In the rows, zero is written as 128.
Each path below is one point turned by a fixed rotation once a step. After each direction that follows a path, write how fast that rotation turns it, in deg/step (0 if it stays still).
Each turn is a multiple of 5 degrees from 10 to 175, or 0.
Each row of a path follows its step; steps can be skipped.
Path 1:
step 0: [131 131 115 126 125 127 132 131 133 134 133 123 133 127 125 130 134 120
 130 139 130 128 121 116 126 128 126 127 129 139 117 133]
step 1: [116 126 119 138 131 130 125 133 126 121 135 134 119 123 124 124 130 130
 124 128 127 136 122 123 133 118 133 125 129 121 132 122]
step 2: [134 130 128 130 127 131 139 135 134 134 126 125 128 128 128 119 122 126
 137 137 125 121 116 134 134 125 133 136 119 129 123 125]
step 3: [126 132 122 126 138 125 125 133 125 124 124 123 116 136 129 136 139 122
 131 126 132 132 119 119 122 119 130 131 130 136 127 127]
step 4: [121 117 119 139 126 130 134 133 124 129 135 127 137 129 130 120 125 135
 131 123 140 127 118 128 131 125 122 128 122 129 129 122]
step 6: [120 129 117 138 126 133 127 131 123 140 125 134 120 133 129 129 126 128
 134 134 138 132 129 124 124 126 128 129 128 140 121 135]
step 7: [127 131 127 134 130 127 125 140 127 131 132 121 129 124 130 123 126 136
 123 133 125 122 117 118 124 118 124 117 127 117 130 122]
step 8: [125 120 126 132 130 131 136 128 122 131 126 130 132 121 134 136 132 124
 136 142 122 125 127 126 132 121 139 138 126 133 121 124]
step 9: [118 133 123 138 132 127 124 132 130 125 127 123 124 134 124 120 124 124
 134 120 121 134 121 119 116 126 128 127 125 130 117 131]
step 10: [128 124 121 130 122 135 139 132 120 132 131 126 122 128 124 132 134 139
 131 124 125 115 122 130 128 122 132 124 124 127 131 117]
step 11: [140 127 124 137 134 131 125 125 125 118 129 120 132 122 131 130 126 127
 135 137 133 131 119 130 117 123 133 134 130 132 120 133]
Speeds:
[128 134 128 127 130 128 127 130 128 127 130 124 130 128 127 127 127 127
 124 128 126 125 128 128 129 130 127 126 124 131 127 128]
155
[126 125 131 127 131 127 131 128 128 127 125 126 129 132 128 129 129 128
 129 124 126 129 126 128 127 129 128 130 124 129 128 125]
60
Path 2:
step 0: [128 133 124 124 121 131 141 123 127 130 121 134 123 123 125 133 122 126
 129 130 129 130 112 126 135 126 123 121 125 125 117 128]
step 1: [129 131 130 121 119 130 125 118 117 134 133 128 130 129 128 134 122 124
 135 130 124 127 133 131 127 131 137 121 118 141 123 128]
step 2: [130 138 124 126 129 135 127 126 131 129 131 137 125 131 122 148 132 128
 124 127 138 128 124 132 133 130 126 130 128 135 122 130]
step 3: [126 138 123 125 122 129 137 123 129 127 131 127 139 129 134 136 126 130
 135 136 130 122 126 137 117 128 131 131 118 126 130 123]
step 4: [129 131 122 127 125 134 125 126 135 136 132 125 133 129 122 139 126 135
 139 121 126 142 121 135 133 126 134 128 132 128 130 125]
step 5: [130 129 122 122 114 128 134 132 123 134 132 124 121 124 129 132 125 125
 126 126 131 120 113 134 127 128 136 137 128 128 130 123]
step 6: [135 135 126 125 122 130 122 125 124 130 126 120 132 138 135 130 128 137
 132 136 130 137 119 122 134 133 136 131 126 137 126 130]
step 7: [138 138 123 132 127 122 128 126 116 133 129 131 127 125 129 139 120 126
 128 128 136 126 120 130 128 135 131 126 135 117 126 132]
step 9: [127 141 128 120 130 132 130 128 125 131 135 124 126 129 131 139 121 115
 129 129 126 140 125 127 138 129 123 132 131 120 126 125]
step 10: [129 126 124 126 124 131 125 125 115 135 128 117 136 127 138 140 132 123
 128 123 126 123 125 129 121 124 123 129 128 134 124 119]
step 11: [135 129 127 122 131 130 124 111 136 124 123 125 126 131 137 136 128 123
 126 128 134 136 115 133 133 126 127 128 130 128 128 125]
Speeds:
[125 127 127 126 127 126 130 128 124 128 129 127 129 127 129 125 127 128
 131 127 131 124 129 126 123 127 129 128 128 130 127 124]
155
[126 127 128 126 130 132 128 125 131 127 129 127 128 129 128 129 127 130
 128 125 127 127 127 131 124 128 127 131 129 130 133 128]
45
[124 126 126 128 129 130 130 132 126 129 127 127 129 129 128 128 130 126
 130 129 126 130 126 129 130 124 128 126 128 126 132 126]
70
